[[147 116  99]
 [124 152 108]
 [121 150 137]
 [123 120 114]
 [143 115 111]
 [109 112 120]]
|
[[109 112 120]
 [121 150 137]
 [123 120 114]
 [124 152 108]
 [143 115 111]
 [147 116  99]]

[[131 153 127 129 148 128 146 120]
 [127 116 125 118 119 126 131 131]
 [125 115 117 115 117 116 111 132]]
|
[[125 115 117 115 117 116 111 132]
 [127 116 125 118 119 126 131 131]
 [131 153 127 129 148 128 146 120]]

[[118 112 110 115 134 148 150 111 111 118 143 118 125 148 112]
 [144 144 132 137 127 130 111 131 151 128 119 139 126 111 134]
 [127 119 103 124 152 138 127 102 124 118 130 126 129 130 103]
 [109 115 124 112 119 139 140 122 101 124 147 112 122 143 120]
 [142 136 116 145 148 127 108 111 147 116 111 142 138 111 111]
 [138 138 150 130 109 111 122 155 139 153 123 129 126 124 152]]
|
[[109 115 124 112 119 139 140 122 101 124 147 112 122 143 120]
 [118 112 110 115 134 148 150 111 111 118 143 118 125 148 112]
 [127 119 103 124 152 138 127 102 124 118 130 126 129 130 103]
 [138 138 150 130 109 111 122 155 139 153 123 129 126 124 152]
 [142 136 116 145 148 127 108 111 147 116 111 142 138 111 111]
 [144 144 132 137 127 130 111 131 151 128 119 139 126 111 134]]

[[113 139 126 114 147 136]
 [156 107 155 140 111 105]
 [146 111 134 147 105 114]
 [120 128 145 121 142 125]
 [102 153 102 109 148 152]]
|
[[102 153 102 109 148 152]
 [113 139 126 114 147 136]
 [120 128 145 121 142 125]
 [146 111 134 147 105 114]
 [156 107 155 140 111 105]]

[[132 157]
 [109 121]
 [125 120]
 [128 135]
 [106 155]
 [156 121]
 [121 124]]
|
[[106 155]
 [109 121]
 [121 124]
 [125 120]
 [128 135]
 [132 157]
 [156 121]]

[[109 129 125]
 [102 132 122]]
|
[[102 132 122]
 [109 129 125]]
